[ 14 -38 -21  19 -45 -46  24   5  25  27  18  -5]
Which number is the entry just left of -38? 14
The maximum -> 27
Which number is the entry just left of -45? 19
The entry just right of 27 -> 18
The entry just right of 18: -5

x =
-0.277  -0.269   0.737   0.181   1.464   1.543  -1.192
-0.483   0.393  -0.563  -0.269   0.908   0.241   0.312
-0.705   2.210   0.299   1.947   0.061   2.419   0.018
 0.830   0.781   1.478  -2.345   0.859  -1.050   0.655
 0.903   1.693  -0.740  -0.257   1.360   0.529   0.954
Rows and columns are numbered from 0.
The entry at row 2, column 0 is -0.705
Give the bottom entry of the column that holds the largest entry.
0.529
Give the entry just right of the centre entry.
0.061
The entry in row 0 and column 0 -> -0.277
The entry directly below the smallest entry -> -0.257
The top-right entry: -1.192
Give the entry directly below the centre entry.
-2.345
Give the entry at row 1, column 0.
-0.483
Give the entry in row 0 and column 1.
-0.269
The median entry is 0.393
The entry in the bottom-left corner -> 0.903
The entry just right of the smallest entry: 0.859
The bottom-right entry: 0.954
The entry in row 0 and column 2 -> 0.737
The entry directly below -0.705 -> 0.830
The entry at the centre is 1.947
Give the entry directly above 0.018.
0.312
Give the entry just right of 0.061.
2.419
The entry directly below the largest entry: -1.050

Read these off the row that follows.
1) What is the 2nd entry from the right?
2) What is the third entry from the left?
3) What is the entry just left of 28?
4) What is the 3rd-last entry?
5) What is the entry just right of 18?
[ -8  17  -1  35  28  27 -44 -23 -10  18 -32]
1) 18
2) -1
3) 35
4) -10
5) -32

[[-15   7  -2  -6  -5  14   9   1  17]
 [  0  -5   3  -8 -11  30 -11  14  -1]
 [  6 -16 -10  19   3 -20 -13  -3 -27]
 [-11   8  -3   9   0  26 -21 -37  29]
 [ 15  13  -4 -17  -4  -3   7  15  -1]
 [-26   7   3  -7  13  -3  -8  -4  26]
 [-13   1  12   0   1  22 -30   7  19]
 [-11 -24  12  23  -7  13 -25 -13  26]
 [ -3 -13  12   0  12 -11 -22   7 -15]
 [-28  -6 -19  13   3   6   3 -18   0]
 [ 22   7   9  -8 -16  14 -11  -2   6]
 [  0  -2 -21  23   6   9   4 -10  -2]]
Counting starts at 0.
The entry in the bottom-right corner?
Answer: -2
The entry in row 0 and column 0?
Answer: -15
The top-right entry?
Answer: 17
The entry in row 1 and column 2?
Answer: 3
The entry in the bottom-left corner?
Answer: 0
The smallest entry: -37
The entry just right of the smallest entry -> 29
The entry just left of the largest entry: -11
The entry just right of the largest entry?
Answer: -11
The entry in row 2 and column 0 is 6
The entry in row 0 and column 2?
Answer: -2
The maximum: 30
The entry at row 2, column 1?
Answer: -16
The top entry of the column that holds the largest entry is 14
The entry just left of the smallest entry: -21
The entry directly below the smallest entry is 15
The entry in row 0 and column 1?
Answer: 7
The entry in row 1 and column 0?
Answer: 0

arr =
5250  5089  4744  4946  5116  5084  5048  5895  4983  8367  5212  3799  5128  5220
5288  5150  4982  5774  5061  4911  5076  4151  5064  1056  5182  6101  5209  5284
5221  5263  5480  5607  5154  5261  5358  3975  5378  3322  5299  6525  5224  5153
5278  5246  5351  5304  5470  5354  5278  5530  5306  4940  5147  5891  5190  5162
5200  5334  5449  4882  5384  5447  5387  5675  5383  5679  5325  5511  5293  5277
5201  5464  5595  4792  5474  5674  5496  6190  5480  6658  5542  5113  5422  5401
5273  4926  4604  5644  4698  4638  4814  3456  4744  3429  5073  5873  5026  5110
5286  5680  6187  5646  5603  5616  5626  4295  5794  3040  5374  7546  5653  5551
5218  5297  5574  5582  5133  5156  5270  3747  5310  2984  5208  6931  5302  5286
5243  5334  5082  4679  5587  5421  5327  6832  5285  9217  5338  3755  5290  5328
Counting starts at 0.
Report the entry directly below 5150.
5263
Report the entry at row 0, column 0.
5250
Report the entry in the bottom-right corner.
5328
The entry just left of 4295 is 5626
The entry in the top-right corner -> 5220
The entry just right of 5299 is 6525
Report the entry at row 0, column 2.
4744
Report the entry in row 1 and column 2.
4982
Report the entry directly above 5162.
5153
The entry in row 2 and column 0: 5221
The entry just right of 5201 is 5464
Report the entry directly above 5221.
5288
The entry directly above 5243: 5218
Report the entry directly above 5285.
5310
The entry directly above 5511: 5891
Report the bottom-left entry.
5243
The entry just left of 5653: 7546
The entry just right of 5084: 5048
Report the entry directly above 5470.
5154
The entry just right of the smallest entry: 5182
Report the entry directly above 5263.
5150
Report the largest entry.
9217
The minimum -> 1056
Report the entry directly above 5646.
5644
The entry directly above the smallest entry is 8367
The entry in row 0 and column 1 is 5089
Report the entry directly below 5325.
5542
The entry directly below the smallest entry: 3322
The entry directly above 5603 is 4698
Report the entry in row 2 and column 2.
5480

grid =
[ 0.6  0.3  0.7  0.0 -1.0  0.7 -1.7  0.7 -0.3  0.5  1.4  1.0  1.1  0.3
  0.2]
The median of all entries -> 0.5
The entry just right of the centre entry: -0.3
The entry just left of 1.0 is 1.4
The entry just left of the centre entry: -1.7
The entry just left of -1.7 -> 0.7

W = [ 40 -37 -32  -8   1  13 -20 -48]
Give the entry just left of 13.
A: 1
The third entry from the right is 13
Give the third entry from the left.
A: -32
Give the 1st entry.
A: 40

m =
209	138	178	55	183	122	147	150	114	159	80	37	105
43	150	209	185	116	171	114	70	118	41	188	85	185
182	138	174	76	169	127	141	139	115	104	95	52	115
84	151	211	153	136	163	124	88	116	148	164	65	169
195	97	48	62	129	78	129	168	124	116	61	150	65
169	98	49	82	118	85	124	156	125	134	77	160	76
186	131	152	72	163	118	139	145	117	134	88	68	106
185	94	37	70	121	77	126	165	126	122	65	163	66
54	151	210	177	122	169	117	75	117	173	182	79	181
196	139	178	65	176	125	144	144	114	161	88	43	111
176	96	44	77	119	81	125	160	125	41	72	161	72
168	140	182	87	165	133	139	131	115	142	106	51	124
185	144	194	74	177	133	144	137	113	107	98	35	121
The entry just right of the centre entry is 145
The 1st entry on the main diagonal is 209
Find the last entry, reading row by row.
A: 121
Find the entry just left of 68.
A: 88
Find the first entry of the largest entry's row.
A: 84
Find the third entry on the main diagonal.
A: 174
The 3rd entry on the diagonal from the top-right corner is 95
The smallest entry in the first column is 43
The second entry on the main diagonal -> 150
The top-right entry -> 105
Find the entry directly below the largest entry.
A: 48
The largest entry: 211
Find the bottom-left entry.
A: 185
The entry at the centre: 139
The entry just left of the centre entry -> 118
Find the entry directly above 127.
A: 171
Find the third entry from the end, reading row by row.
A: 98
The entry just right of the largest entry: 153
The bottom entry of the column that holds the smallest entry is 35
The smallest entry in the first row -> 37
Find the entry directly below 127.
A: 163
Find the top entry of the column that holds the largest entry.
A: 178
Find the entry just right of 183.
A: 122
Find the second largest entry.
A: 210
The second entry on the diagonal from the top-right corner is 85
The 5th-last entry, reading row by row -> 113
The entry just left of 51 is 106
The entry just left of the largest entry is 151
Find the entry directly above the centre entry.
A: 124
The entry directly below 153 is 62
